In the data rows, the value 128 means zero.
Here are some numbered points:
98 176 124 148 91 139 103 124 126 94 156 0
119 149 135 146 144 113 161 108 98 106 116 1
148 98 102 98 147 131 163 145 121 173 80 2
169 124 115 107 78 99 155 103 127 137 123 3
135 103 142 76 131 130 140 124 140 142 101 4
136 147 106 131 108 166 150 141 161 136 144 5
160 106 104 116 180 139 165 128 92 158 104 6
183 152 102 150 106 177 87 104 131 146 170 7
99 116 140 100 144 135 129 142 156 122 138 8
168 128 107 133 119 99 141 131 98 165 67 9
95 154 122 80 67 90 98 89 121 80 163 10
155 65 98 132 186 138 170 156 139 191 68 11
118 110 148 110 162 127 138 128 142 141 91 12
131 141 143 117 103 134 145 126 143 123 173 13
109 124 104 176 168 88 66 75 121 91 129 14
107 136 125 121 127 106 149 131 114 120 113 15
140 117 91 132 125 129 112 118 115 137 170 16
110 120 74 109 88 161 121 152 130 131 136 17
133 149 118 135 108 127 145 142 125 146 80 18
128 121 149 150 130 112 132 153 141 139 114 19
106 172 120 144 103 138 135 120 120 91 170 20
152 99 117 117 167 124 153 129 126 162 104 21
128 147 113 126 107 124 136 140 118 150 80 22
131 151 128 135 114 133 152 149 129 144 75 23
123 103 177 129 129 129 77 153 123 121 163 24
136 146 140 91 81 143 135 126 130 127 187 25
144 113 123 135 132 129 130 151 144 164 116 26
115 130 125 141 144 115 120 144 99 137 93 27
New points follow, each followed by the numbers of its three nearest points above by angle, nearest first.
130 91 152 170 120 150 174 163 151 132 110 19 26 11
150 118 131 168 161 117 108 121 135 127 123 14 19 11
99 121 104 192 177 86 65 62 127 94 131 14 1 16
111 116 171 127 103 119 153 159 123 111 116 19 15 23
105 142 112 113 113 88 143 121 114 119 126 15 10 1
157 118 173 159 84 109 107 143 91 112 144 24 19 0
122 124 127 136 79 96 113 120 150 107 117 10 3 0
135 108 132 134 133 124 128 155 145 156 122 26 19 11
112 108 120 164 171 160 105 136 130 105 138 14 24 8
155 124 113 125 120 98 134 122 101 150 88 9 22 18
116 121 155 117 152 125 136 123 131 138 109 12 4 21
121 113 165 124 134 131 84 152 112 129 155 24 8 25
136 112 103 132 118 140 116 131 122 140 163 16 7 17
155 95 158 163 152 115 125 149 125 144 107 19 26 11
103 176 136 165 131 85 83 102 139 103 115 14 0 10
128 136 122 124 108 107 80 110 164 115 143 10 14 0
